128 stands for zero in the data rows.
Some points, each followed by its number:
np.array([128, 159, 136, 217, 164, 038, 142, 137, 127, 129, 152, 123, 137, 138,
          100, 134, 195, 133, 136, 110, 142, 155, 114]) 0
np.array([215, 127, 141, 122, 082, 171, 163, 110, 174, 151, 118, 123, 107, 120,
          141, 135, 134, 159, 116, 149, 128, 132, 130]) 1
np.array([195, 092, 174, 118, 137, 205, 113, 139, 139, 105, 109, 136, 121, 131,
          135, 142, 130, 094, 107, 100, 131, 129, 096]) 2
np.array([040, 119, 131, 107, 159, 146, 215, 124, 141, 072, 109, 104, 141, 097,
          129, 144, 147, 133, 127, 127, 122, 121, 130]) 3
np.array([077, 231, 122, 000, 111, 126, 232, 088, 153, 137, 144, 174, 107, 162,
          109, 139, 130, 155, 144, 117, 133, 140, 134]) 4
np.array([123, 158, 140, 212, 149, 138, 131, 060, 105, 043, 170, 114, 160, 186,
          091, 119, 107, 114, 101, 151, 117, 120, 159]) 5
np.array([106, 169, 132, 184, 169, 137, 119, 169, 098, 093, 118, 163, 118, 106,
          132, 127, 102, 132, 114, 126, 147, 132, 115]) 6
np.array([204, 079, 165, 155, 152, 145, 110, 148, 160, 137, 091, 131, 155, 133,
          086, 086, 137, 139, 090, 104, 136, 145, 144]) 7
np.array([122, 167, 107, 181, 174, 170, 103, 134, 140, 101, 149, 108, 145, 101,
          145, 151, 193, 110, 128, 120, 135, 142, 116]) 8
np.array([135, 189, 147, 173, 113, 100, 138, 141, 108, 100, 101, 143, 121, 128,
          133, 131, 130, 148, 118, 130, 149, 128, 126]) 9
np.array([255, 096, 149, 165, 062, 082, 221, 104, 049, 143, 134, 064, 116, 115,
          118, 158, 127, 100, 146, 153, 152, 143, 119]) 10
np.array([027, 082, 140, 000, 126, 000, 177, 146, 191, 072, 122, 156, 180, 114,
          129, 163, 121, 106, 135, 117, 159, 145, 142]) 11
np.array([031, 000, 192, 056, 000, 001, 056, 156, 095, 150, 163, 114, 094, 125,
          161, 097, 127, 150, 139, 155, 126, 105, 110]) 12
np.array([168, 190, 160, 169, 075, 110, 183, 117, 112, 112, 145, 157, 135, 172,
          139, 127, 129, 146, 117, 112, 129, 129, 137]) 13
np.array([063, 106, 100, 115, 136, 155, 178, 083, 171, 099, 131, 119, 147, 118,
          114, 108, 105, 098, 144, 129, 127, 121, 136]) 14
np.array([123, 158, 125, 196, 172, 117, 110, 182, 146, 098, 183, 148, 139, 112,
          065, 110, 189, 127, 127, 124, 138, 147, 130]) 15
np.array([000, 057, 085, 084, 000, 119, 108, 152, 065, 153, 137, 146, 118, 112,
          130, 120, 150, 082, 099, 098, 138, 122, 135]) 16
np.array([104, 121, 080, 169, 136, 162, 102, 160, 163, 157, 123, 154, 130, 159,
          109, 096, 109, 117, 161, 129, 140, 125, 118]) 17
np.array([138, 085, 194, 110, 135, 121, 054, 124, 135, 173, 145, 159, 152, 118,
          119, 152, 127, 095, 150, 136, 126, 148, 136]) 18
np.array([095, 071, 025, 173, 123, 172, 080, 067, 149, 124, 140, 106, 107, 145,
          135, 143, 111, 118, 145, 130, 121, 143, 129]) 19
np.array([051, 088, 141, 180, 086, 165, 101, 150, 059, 153, 059, 208, 104, 096,
          137, 147, 114, 137, 156, 153, 097, 131, 149]) 20
np.array([159, 119, 119, 039, 095, 143, 158, 138, 142, 072, 149, 127, 154, 091,
          117, 123, 134, 096, 144, 132, 107, 119, 124]) 21
np.array([255, 057, 202, 184, 114, 057, 186, 106, 098, 196, 087, 105, 185, 116,
          087, 133, 115, 136, 133, 106, 130, 136, 124]) 22
np.array([096, 146, 161, 158, 189, 071, 059, 088, 191, 096, 123, 106, 138, 123,
          129, 166, 166, 135, 121, 118, 128, 124, 124]) 23
np.array([144, 227, 147, 084, 007, 141, 127, 130, 188, 112, 109, 129, 101, 110,
          127, 120, 134, 150, 112, 133, 109, 131, 128]) 24
np.array([255, 023, 067, 103, 160, 200, 114, 158, 143, 103, 171, 144, 164, 136,
          122, 106, 106, 160, 127, 120, 101, 103, 127]) 25
np.array([117, 218, 158, 164, 104, 185, 161, 112, 166, 120, 216, 191, 129, 106,
          142, 108, 136, 121, 127, 135, 131, 124, 120]) 26
np.array([000, 030, 171, 142, 111, 072, 137, 219, 134, 193, 205, 072, 100, 117,
          153, 087, 122, 143, 115, 119, 124, 115, 127]) 27
np.array([062, 130, 138, 120, 146, 073, 230, 177, 119, 104, 154, 090, 128, 136,
          158, 089, 105, 118, 136, 113, 133, 137, 142]) 28
np.array([111, 199, 141, 145, 081, 152, 141, 116, 181, 145, 107, 166, 126, 169,
          156, 131, 133, 148, 131, 119, 164, 119, 151]) 29
np.array([126, 149, 077, 155, 101, 125, 108, 144, 138, 133, 088, 132, 115, 184,
          146, 146, 123, 110, 143, 134, 137, 126, 133]) 30
np.array([087, 180, 126, 038, 246, 129, 147, 095, 055, 180, 088, 163, 085, 134,
          111, 113, 132, 109, 108, 163, 111, 152, 123]) 31
np.array([138, 109, 000, 114, 064, 131, 065, 165, 158, 114, 126, 139, 069, 145,
          153, 165, 119, 115, 169, 097, 141, 149, 140]) 32
np.array([179, 124, 193, 219, 168, 000, 130, 142, 101, 071, 221, 238, 151, 152,
          093, 126, 125, 117, 093, 108, 097, 142, 145]) 33
Which point above is nearest to each new point by angle? Its number follows each.
np.array([112, 188, 145, 196, 192, 128, 141, 213, 094, 080, 159, 143, 107, 105,
          097, 129, 108, 149, 103, 132, 124, 125, 143]) 6
np.array([080, 160, 140, 033, 248, 092, 153, 095, 087, 165, 100, 156, 081, 132,
          140, 103, 130, 105, 127, 159, 105, 147, 125]) 31
np.array([054, 126, 141, 056, 144, 049, 149, 163, 166, 106, 141, 132, 190, 129,
          145, 153, 108, 116, 131, 131, 148, 140, 135]) 11
np.array([102, 115, 164, 109, 116, 081, 070, 112, 124, 085, 135, 097, 126, 118,
          160, 089, 120, 142, 143, 125, 133, 137, 127]) 12
np.array([036, 110, 144, 101, 175, 125, 213, 159, 144, 081, 112, 099, 149, 111,
          149, 139, 200, 123, 140, 127, 134, 144, 125]) 3
np.array([208, 113, 144, 168, 094, 114, 175, 122, 058, 137, 106, 122, 105, 102,
          121, 160, 125, 114, 153, 151, 129, 137, 127]) 10
np.array([137, 165, 126, 020, 140, 163, 178, 097, 140, 146, 143, 158, 096, 154,
          121, 143, 134, 147, 131, 132, 155, 135, 126]) 4
np.array([125, 224, 144, 136, 058, 146, 158, 101, 204, 152, 114, 166, 122, 144,
          160, 121, 139, 177, 112, 114, 162, 122, 159]) 29
np.array([100, 181, 117, 098, 201, 155, 108, 086, 073, 144, 098, 139, 115, 117,
          116, 147, 118, 129, 106, 129, 152, 112, 121]) 31
np.array([041, 101, 139, 180, 104, 167, 109, 152, 082, 148, 080, 186, 111, 138,
          133, 135, 115, 116, 155, 156, 110, 135, 133]) 20
np.array([080, 232, 128, 000, 146, 147, 220, 068, 138, 174, 157, 190, 099, 173,
          109, 137, 137, 160, 133, 120, 153, 129, 137]) 4
np.array([182, 026, 102, 119, 141, 146, 100, 118, 147, 110, 169, 129, 156, 129,
          124, 123, 121, 155, 122, 126, 114, 108, 118]) 25
np.array([089, 173, 126, 051, 237, 128, 148, 098, 072, 170, 091, 150, 084, 143,
          137, 088, 136, 092, 114, 151, 115, 159, 119]) 31
np.array([155, 154, 170, 098, 110, 092, 047, 156, 101, 077, 126, 088, 105, 118,
          183, 055, 132, 140, 167, 120, 133, 143, 129]) 12
np.array([092, 104, 154, 080, 155, 119, 197, 144, 110, 069, 055, 144, 118, 089,
          155, 132, 119, 124, 135, 140, 123, 134, 143]) 3
np.array([131, 202, 124, 064, 090, 077, 036, 160, 121, 111, 109, 115, 177, 128,
          121, 137, 117, 135, 128, 126, 126, 151, 110]) 24
np.array([048, 090, 155, 182, 125, 089, 134, 180, 113, 177, 142, 095, 110, 113,
          146, 115, 139, 145, 126, 119, 135, 122, 123]) 27
np.array([142, 150, 171, 085, 212, 093, 071, 101, 087, 205, 122, 128, 122, 133,
          187, 085, 132, 130, 119, 110, 109, 127, 139]) 31
np.array([219, 159, 219, 108, 029, 169, 192, 097, 164, 163, 115, 109, 119, 118,
          124, 128, 136, 167, 126, 167, 137, 131, 140]) 1
np.array([111, 109, 000, 167, 170, 176, 107, 049, 164, 097, 131, 085, 119, 143,
          107, 152, 100, 141, 159, 110, 121, 121, 123]) 19
np.array([124, 182, 148, 054, 240, 143, 064, 095, 026, 217, 135, 128, 133, 132,
          182, 063, 136, 127, 121, 122, 113, 150, 133]) 31
np.array([117, 204, 063, 000, 118, 100, 130, 128, 129, 128, 123, 148, 150, 133,
          086, 109, 130, 130, 140, 112, 130, 117, 134]) 4
np.array([126, 130, 066, 157, 186, 135, 100, 124, 198, 148, 078, 177, 156, 130,
          099, 083, 141, 119, 099, 159, 119, 133, 146]) 17
np.array([174, 171, 015, 141, 100, 092, 112, 160, 104, 032, 182, 165, 091, 128,
          143, 144, 133, 109, 108, 103, 130, 138, 148]) 32
np.array([067, 078, 068, 173, 096, 177, 096, 053, 140, 127, 143, 109, 120, 151,
          125, 133, 111, 136, 138, 131, 123, 143, 129]) 19
np.array([210, 105, 178, 160, 155, 097, 157, 133, 089, 190, 100, 105, 159, 110,
          090, 143, 121, 142, 125, 115, 133, 130, 126]) 22
np.array([060, 163, 108, 028, 102, 138, 193, 099, 137, 139, 142, 153, 111, 147,
          119, 140, 158, 143, 131, 123, 138, 140, 125]) 4
np.array([179, 209, 171, 217, 054, 105, 255, 047, 139, 230, 142, 155, 143, 109,
          156, 135, 149, 133, 134, 132, 098, 138, 110]) 13
np.array([128, 136, 165, 026, 226, 152, 150, 103, 064, 155, 097, 142, 094, 158,
          119, 110, 135, 115, 110, 095, 120, 145, 115]) 31
np.array([039, 091, 132, 062, 184, 115, 255, 141, 108, 056, 046, 175, 137, 072,
          156, 168, 115, 120, 136, 142, 103, 130, 142]) 3
np.array([157, 182, 167, 067, 000, 173, 108, 137, 157, 104, 131, 122, 086, 096,
          097, 129, 136, 084, 171, 142, 113, 125, 118]) 24
np.array([061, 137, 137, 138, 169, 137, 175, 124, 132, 071, 126, 111, 145, 125,
          137, 131, 170, 125, 129, 134, 130, 134, 128]) 3
np.array([085, 218, 170, 168, 120, 225, 183, 207, 231, 196, 227, 083, 090, 102,
          082, 129, 099, 140, 138, 115, 105, 130, 123]) 26
np.array([139, 212, 154, 047, 046, 178, 110, 109, 132, 154, 157, 140, 106, 101,
          108, 133, 141, 094, 150, 132, 129, 113, 129]) 24
np.array([042, 120, 129, 122, 173, 140, 206, 179, 118, 081, 096, 107, 133, 095,
          128, 154, 173, 158, 127, 124, 121, 120, 124]) 3
np.array([145, 142, 000, 023, 209, 127, 111, 105, 113, 191, 137, 154, 095, 160,
          089, 125, 135, 128, 119, 121, 167, 092, 130]) 31
np.array([201, 073, 032, 152, 188, 164, 075, 143, 160, 145, 149, 178, 194, 115,
          113, 074, 142, 123, 156, 119, 130, 109, 133]) 25
np.array([197, 114, 213, 098, 099, 206, 127, 127, 140, 109, 121, 116, 107, 102,
          117, 124, 137, 086, 126, 144, 154, 121, 112]) 2
np.array([080, 135, 136, 030, 122, 000, 123, 144, 183, 074, 115, 132, 122, 114,
          153, 155, 116, 112, 143, 117, 132, 118, 125]) 11
np.array([151, 145, 188, 140, 134, 193, 134, 129, 160, 126, 105, 160, 140, 173,
          155, 133, 129, 145, 114, 115, 112, 136, 095]) 2
np.array([085, 166, 137, 145, 119, 160, 096, 096, 133, 137, 124, 137, 129, 163,
          150, 117, 121, 136, 166, 116, 156, 135, 140]) 29
np.array([187, 050, 078, 157, 123, 145, 151, 151, 082, 099, 184, 168, 109, 131,
          131, 138, 122, 135, 109, 134, 135, 128, 128]) 25
np.array([160, 152, 188, 105, 091, 154, 194, 117, 151, 133, 100, 124, 126, 112,
          132, 135, 125, 149, 129, 154, 138, 130, 131]) 1
np.array([176, 124, 206, 135, 132, 191, 128, 139, 136, 114, 092, 140, 156, 199,
          160, 139, 116, 111, 103, 106, 114, 105, 113]) 2
np.array([063, 130, 148, 078, 126, 107, 203, 179, 159, 113, 132, 074, 113, 099,
          155, 085, 111, 112, 128, 120, 122, 138, 141]) 28
np.array([036, 068, 180, 147, 141, 051, 104, 181, 169, 181, 175, 110, 104, 117,
          154, 112, 124, 134, 109, 130, 123, 117, 125]) 27
np.array([204, 133, 212, 106, 115, 198, 132, 121, 094, 121, 181, 134, 158, 098,
          144, 114, 131, 106, 138, 129, 134, 127, 135]) 2
np.array([142, 123, 023, 178, 175, 150, 108, 119, 206, 167, 058, 187, 134, 101,
          115, 071, 126, 119, 102, 181, 134, 112, 120]) 17
np.array([102, 178, 138, 182, 174, 149, 122, 189, 102, 097, 123, 148, 117, 086,
          120, 136, 097, 146, 118, 124, 138, 118, 119]) 6
np.array([097, 209, 155, 156, 153, 200, 138, 191, 169, 174, 208, 103, 171, 122,
          141, 123, 083, 171, 132, 135, 126, 150, 119]) 26
np.array([097, 183, 123, 083, 206, 145, 124, 116, 059, 149, 076, 172, 100, 115,
          116, 153, 125, 138, 107, 126, 163, 103, 119]) 31
np.array([245, 109, 255, 079, 053, 245, 180, 103, 181, 146, 142, 136, 118, 124,
          119, 123, 141, 175, 120, 143, 124, 125, 147]) 1
np.array([122, 197, 130, 193, 124, 150, 192, 164, 183, 197, 168, 106, 125, 107,
          092, 097, 115, 136, 137, 129, 103, 134, 122]) 26
np.array([217, 071, 132, 116, 143, 195, 114, 135, 154, 115, 112, 132, 101, 131,
          158, 158, 135, 120, 097, 097, 132, 140, 116]) 2
np.array([175, 107, 235, 000, 208, 000, 012, 094, 097, 206, 187, 114, 073, 139,
          086, 172, 112, 147, 129, 185, 136, 090, 112]) 18
np.array([008, 080, 146, 072, 192, 089, 253, 209, 150, 114, 151, 053, 121, 104,
          173, 066, 094, 113, 143, 112, 127, 146, 143]) 28
np.array([000, 048, 106, 101, 000, 114, 132, 165, 056, 145, 115, 154, 161, 207,
          153, 120, 141, 121, 090, 134, 156, 108, 127]) 16
np.array([084, 138, 135, 182, 147, 170, 093, 098, 087, 098, 080, 124, 110, 106,
          117, 157, 144, 156, 175, 122, 129, 115, 140]) 20
np.array([133, 139, 097, 161, 155, 125, 082, 127, 180, 124, 089, 172, 146, 134,
          079, 086, 135, 113, 146, 111, 168, 114, 121]) 17
